In the rows, zero is written as 128.
Named turns come first, each shown by rows before and after it. Which turns, in which order, take the first row of each pair that follows to the second? Write the first one first, as in the answered first pair.
turn lolat:
[ 71 110 126 139 105 135 175 142 150 136 145 132 112  78 122 120] -> [ 81 175 119 129  96 144 184 131 111 113 115 111 152 169 131 117]
[162 137 103  99 164  93 101 129 116 156 125  73 152 133  66 100] -> [162 114 110  96 168  92 102 127 122 164 127  82 136 108  67  99]
[157  85 136 119 128 145 108 129 104 133  89 151 154 117 138 169] -> [109  92 146 145 137 143 128 153 114 137 112 129 138  81 121 186]
turn nemi:
[134 188 129 116 122 134 118 132 103 123 119 117 159 157 116 116] -> [109 183 137 124 110 141 135 131 109 116 112 124 149 160 143 134]
[171 134 120 117 135 140 102 101 113 128  92 140 132 155 146 122] -> [164 161 105 130 152 128  97 115 134 119 100 149 133 158 140 119]
[142 149  98 105 147 110 117 128 114 140 101 150 135 163 130 103] -> [105 158  97 130 143 119 126 126 127 122  93 154 131 161 147 126]
[ 70 159 126 154 126 132 151 126 116 119 127 103 144 131 130 143] -> [120 119 130 129 108 153 150 110  84 140 114  89 137 134 116 128]
turn val:
[ 94 136 138 156 124 146 160 164 149 126 168 113 118 110 126 138] -> [ 89 147 141 159 120 158 168 152 149 119 154 119 118 119 134 140]
[110 161 126 127 126 123 107 134 184 134 144 165 110  97 159 111] -> [101 159 118 134 114 134 111 120 175 122 126 165 115 122 173 122]
[121  91  90  93 144 142 110  84  51 127  52 130 128 151 152 115] -> [135  87  94  83 157 131  96  95  52 147  67 104 133 134 119 104]
Pairs:
Between the rows of a pair lie 2 to 3 turns.
[ 67 129  87 129 171 102 116 151 165 116 127 128 129 105 118 123] -> [ 95  89 130 117 138 123 147 150 113 155 144  83 117  95  90 119]	nemi then nemi then lolat
[110 184 123 143 160  81 129 155 157 152 124 134 105 127 122 163] -> [123 152 130 136 168  83 119 143 158 160 123 151  88  94 119 166]	lolat then lolat then lolat
[116 134 140 147 147 150 142 109  79 164 143  70  89 114 120 186] -> [138  98 133 142 149 149 132 106  81 164 145  90  84  99 117 187]	lolat then lolat then lolat
[182 190 104 102 157 114  90 154 145 129 150 133 145 124 122  85] -> [174 196 103 117 135 140 101 143 149  94 145 166 145 133 161 104]	val then val
[131 155 126 127 118 103 154 139 103 148 129  57 120 138  89 130] -> [170 151  80 111 148 105  90 123 142 122  99 136 125 131 120 117]	lolat then nemi then lolat
[191 149 117  95 155 101  83 130 136 155 135  91 145 142  75  82] -> [ 98 215 102 138 148 110 112 118 153  89  97 122 156 190 141 126]	lolat then nemi then lolat
[146  80 141  97 116 152 159 104  92 172 100  70 104 106  94 160] -> [122 196  85 110 148 133 136 105 122 111  68 101 142 186 133 163]	nemi then nemi then lolat
[160 148 130 111 131 119 114 120  89 153 113  85 150 159  99 106] -> [106 157 107 138 172  98  98 142 154 131 140 122 133 100 117 113]	lolat then nemi
[ 29  78 141 158  85 157 162 120 119 106 108 148  83  95 162 178] -> [ 12 139 109 170 130 121 142 151 166  95 124 155 101  97 143 166]	nemi then nemi then nemi
[122 136 151 135 121 134 147 105  99 112 101 135 116 163 148 140] -> [107 156 136 147 134 126 143 122 113 110 102 142 121 171 143 146]	nemi then nemi then nemi
[ 59 130 132 146 124 117 140 118 131 108  97 134 135 136 150 158] -> [ 62 107 127 147 131 124 136 113 139 117 104 143 124 112 149 159]	lolat then lolat then lolat
[161  90 133 107 149 136 107 125 126 145 124 144 123 108 122 118] -> [170 123 121 103 133 134 105 113 111 135 117 136 139 148 121 112]	lolat then lolat then lolat
[104  81 152 141 150 115 142 167 137 172 169  92 109  59  86 131] -> [197 157 126  88 145 119 114 133  91 138 109 102 168 192 101 104]	lolat then val then lolat
[166 121 136  93 130 127 100 146 145 112 167 176 108 130 163 104] -> [108 175 134 116 124 119 118 159 158  92 163 161 121 163 170 121]	nemi then lolat then lolat
[119 143 114 118 120 139 117  95 101 105  76 126 152 165 162 144] -> [172 130 113  97 146 111  95 107  96 143  87  94 150 161 115 116]	nemi then val
[108 126 117 144 132 127 136 121 146 122 111 145 118 116 130 126] -> [121 127 120 139 136 118 127 134 136 134 135 124 124 107 110 115]	nemi then nemi then lolat
[103 100  93 118 155 108 117  70 121 113 105 168 125 113 152 138] -> [ 98  78 124 118 147 120 141  91 112 143 139 124 106  81 115 135]	nemi then lolat then nemi
[126 189 144 177  88 153 152 100 129  92 119 120 155 158 135 165] -> [210 163 119 144 131 119  96 110 173 126 159 137 146 103  91 124]	nemi then lolat then nemi
[ 70 163 109 137 124 105 110 123  81 114 106 116 159 173 125 162] -> [132 152 110 112 131  97  93 122  79 137 116 101 163 171  88 140]	nemi then nemi
[107 123 135 164 118 126 163 113 113 127 103 147 112 127 195 149] -> [ 86 158 109 169 144 109 155 129 143 127 111 146 122 122 190 140]	nemi then nemi then nemi
[ 67  69 145 148 126 131 131 134 156 120 148 170  89  57 154 156] -> [133 176 153 113 100 137 156 124  72 119 111  85 165 218 121 121]	nemi then lolat then lolat
[145  94 127  97 141 129 118  95  86 153  75 104 142 149 116 125] -> [143 119  89 106 177 103  91 117 141 149 102 122 136 123 107 110]	nemi then lolat
[189 110 109 136 116 159 147 159 146 119 156 132  88  97 113  80] -> [127 109 120 162  86 174 171 144 127  86 114 144  92 118 165 124]	nemi then nemi then val
[ 97 163  87 135 153 110 113 128 102 116  99 103 164 157 113 160] -> [124  97 115 123 127 133 117 113  68 144  88  99 142 143 103 160]	val then nemi then nemi
[180 117 150 110 125 133 109  93  85 128 128 108 143 143 112 121] -> [119 132 126 133 126 137 106  86 123  87 107 155 142 148 164 154]	nemi then nemi then lolat
[124 102 134 151  99 154 163 137 148 116 134 164 113  91 160 126] -> [135 138 125 127 102 144 156 113 103 115 100 126 148 168 153 116]	lolat then lolat then val
[152 123 128 104 131 102 124 146  99 148 129 106 137 146 105 114] -> [138 105 139 103 114 113 130 134  84 138 116 118 123 145 122 124]	nemi then nemi then nemi
[174  97 144 116 100 159 121 112 105 126 117 140 119 142 124 117] -> [123 106 158 138  90 163 134 113 101 113 111 153 118 141 148 145]	nemi then nemi then nemi
[156  75  98  91 164 112  74  97 111 173  89 123 118 110 107 104] -> [164 123  97  91 153 111  76  97  85 158  66 102 153 169 114 101]	lolat then lolat then lolat
[152 137 143 123  97 132  93 129 163  78 123 173  77 108 186 122] -> [118 182 159 144  88 130 118 149 159  68 122 140  97 148 178 126]	lolat then lolat
